rotation steps, each row followed by its count of steps
The counts run from 0 to 164.
[  3  15  -8   6 -14  -5  20  19   1  -7  10  -2  -2  -1  -8  -1  -4   8
  10   5   4  -7   4   7   4   1  -8   2 -14  -5  -6  -2   0  14  -6  12
   0  -9]	7
[ -6  10  -5  14 -11   7  -1  11   2  -1  10  -6   5  11  12   3  -1   7
   8  10  -4  -9   5   8  -2  13 -17  16   0 -10   6 -15   1   6   0   5
  -8 -13]	57
[  2   1 -15   4   3  -9  11  -3   7  -2   7   3   6   8  -2  -8   6   8
   8  12  -2   2   3   6  12   7 -19   3 -13 -11  -8  14   9  15   3   3
   8   2]	122
[ -3   3 -11   6  -3   4   3 -13   0  -6   6  -1  -2  -7   6  -9  10   6
  12   5  16  -4   2  -4   9  18 -13 -12  -9  -7  -9  -2  13   7  14  -9
  -2  -3]	32
[-17  13  -7  -3  -6  14   3   7   7   5   4   9   3  -5  -5  -4   4  10
  20   1  -1   2  -2   1   6  15 -15   7 -14 -14 -12   0   5  12   1   5
  -3 -10]	28
[ -5 -11   1  12   5  -1   1   1  -2   3  12  -6 -12 -13  12 -15  10   6
  15   9  10  -9   7   2  11  17  -5  -4 -14   3   0   4   4   9  -6  -2
  -2  -7]	65
[ -3  -3  -2  12  -4  -6  14  12   4   9  14   1 -10  -5  -8   4   4   3
  18   1   7  -6  15   2   5   3  -7 -12 -19   4 -10   2  -6   1 -21   4
   1  -3]	9
[-13  14  -8   8  -5  -3   2  -8   4  -3  -2  -6  10   3   2  11   1   4
  24  17   3  -5   1   2   5   3 -22  -2  -5   0   0   7   5  13   5   0
   4   3]	70
[  7   3 -11  15 -15  -4   4   5   2  -9   8  -7  -2  -6   9  11   3   6
   9   1   7   0  12  -1  11   4   1  -8   6  -9  -5 -11  -6  13  19  12
   0 -11]	75
[  1  -8  -8   1  -4  -2  14   6   2   7  20   0 -11  -4 -12  -1  10   5
  16  -1  12  -2  11  -3   5  -3  -4 -11 -12   4 -18   9   2  10   4   8
   3  -1]	135
[ -4  -4 -14   6   2   0   2  -3   3   6   8 -19 -10  15   5   0  11   0
  14  14   9  -7  10   7   2   8 -18  -1   6   0  -3  -4  10   2  11  11
  -3  -1]	53
[  9  -9 -11  26   0   1  -1   3   4   6   5  -5 -14   8  12   2   7   9
  10   1  -1  -6  21   2   8   4   1  -4  -2  -7  -3 -14  -5   1  -2  13
  -2  -9]	22
[  0  -2 -10  22  -7   1  -1 -11   7   0  12  -5  -3   6   8   5   2  -3
   2   7   9  -5  10   3  -1  15 -25  -9  -3  -8   4 -10   2  -4   6 -10
  -5   2]	1
[ -3  -6   0   2 -17   6   5   7  -7   5  30   7  -1  -9   0   1  -3  11
   7  -4   8  -2   8  -4   2   2  -2   5  -3   2  -9   9  -1  18  12   2
  -1 -11]	46
[  8  -6 -11  10  -4  -3   7  -8   0  -8  16  -3   2  -3   9  -7  14   2
   3   3  14   1   4   3  13  12 -10 -10  -5  -9  -7   6   7  14  21  -8
   1  -3]	33
[ -2  12  -7   9 -17   5   5  16   4  -4  11   0  10   8   3   5   5  10
   8   1  -5  -3  -2   7  -2   8 -15  11  -4 -15  -4 -12   0  12   7   5
  -5 -12]	58
[-19   2   8   6 -10   5   1   9  -5   4  19   2   2 -12   2   0  -5   9
  17  11   7 -10   3   1  -1  14 -13   4 -11   4   3   4  -1  12  -9  -6
  -3 -10]	99
[ -3  -9  -5  19  -4  -2  -1 -10   3  -1  11   3   6   2   5   9  16   2
  13   2   9   1   5   2   4  10 -17 -19 -14  -4  -5   1   0   5   7 -16
   3   4]	157
[ -2   1   4  26 -16  -2  -1   2   5   0  15  -4  -1  -7   9  12  -7  -2
   2   5   4  -3  15   4   5  13 -15  -5  -3  -8   8  -9 -13   5   1  -2
  -4  -5]	128
[-12 -13  -6   6   5   0   2  -5  -1  12  19  -9 -19  -3   2  -4   2   2
  15   9  14 -10  16  -1   5   8 -11  -6   0  11  -5   5   5   3   1   4
  -2  -2]	137
[ -8   2  -2   0 -12   2  13   4  -6   2  20   7  11  -1  -3   7   5   9
  17  -1   7  -2  -2  -1  -1  -1 -13  -6 -16   2 -11  13   5  20   4  -6
   4  -4]	101
[ 12  11 -17   9 -10 -10  20  10   8  -6   6  -8  -1   8  -6  -1   4   2
   4   5   1  -5   6   9   5   2 -14  -2 -11 -12 -10  -6   4   7   2  11
  -2  -4]	92
[ -6  -2  -7   8  -3  -1   3  -4   3  -1   7   1   9   2  -2   8  23   2
  18   2   9   6  -4   1   4   7 -19 -15 -14  -7  -7   4   4  10  12 -10
   3   5]	156
[-14   3  -2  15   1  -3  -1 -10  -1   4   6   1   7   4   8   6  -2   7
  20  18  -1  -5   6   2   8   7 -23   2  -9   2   5  13   1  13  -8  -5
   6   1]	69
[ 13 -11  -7  15  -6   0   4  16   3   5  15  -2  -7   1   4  -7  16   8
   2  -6   3   0  10   6   5   9   4  -4  -9 -13  -9 -14  -7   4   1   8
  -3 -14]	148
[ -8  -2  -8   4  -6   7  12  -6  -8   6  19   5 -10   1   5  -6 -13  17
  10   3   6 -16  10  -7   1   1 -10   6  -5   8  -7  10  11  11  -6   3
   0  -9]	48
[  4 -12  -1  18   0   3   0  15   2   7  18   0 -13   0   8 -12   8  10
   3   2   0  -3  15   8   7  14   0   3 -13  -7  -2  -9  -6   2  -9   5
  -6 -15]	149
[-13   2 -13  -5   0  10   2  -4   8  12  10  -3 -11  -4  -7  -1  10   4
  22   5   7   0   4  -4   7  12 -18  -2  -3  -5 -17   3   8   5  12  10
  -3   0]	83
[  9  -6  -5  19 -17  -6   0   7   0  -2  14   1  -5  -3  10   9  -4   6
   4  -3  -1   4  19   1  11  -2   5  -1  -1 -10  -4  -5 -14  14  12  11
   3 -15]	76
[ -4   8 -11   8  -8  -8   5  -5   4  -4   4   0  14   8  -1  19   7   2
  20   8   1   2   1   1   4  -3 -19 -11  -6  -5  -6   4   1  15  15  -1
   5   0]	71
[ -6 -14  -6   9  -2   7  -4 -11   4  16  25   4  -3   4   3  -1   9   2
   5  -1   7   7  11  -2  -1  16 -21  -7  -5  -7  -8   4   2   3  14  -7
  -2   2]	85
[ -3  -1  -9   9 -10   9   1  10   8  10   7  11  -2   3  -3   9  15  10
  19 -10  -1   8   6  -3   0   7  -4  -8 -12 -13 -18 -11  -6   3   3   6
  -6 -11]	114
[-13  -4  -6  14  -6   5  -3  -6   0  13  17  -4   1  15  10   8  -6   9
   8   9  -2  -9  11   2  -4   5 -24  11   3   2   6   4   5   6   2   0
   0  -4]	141
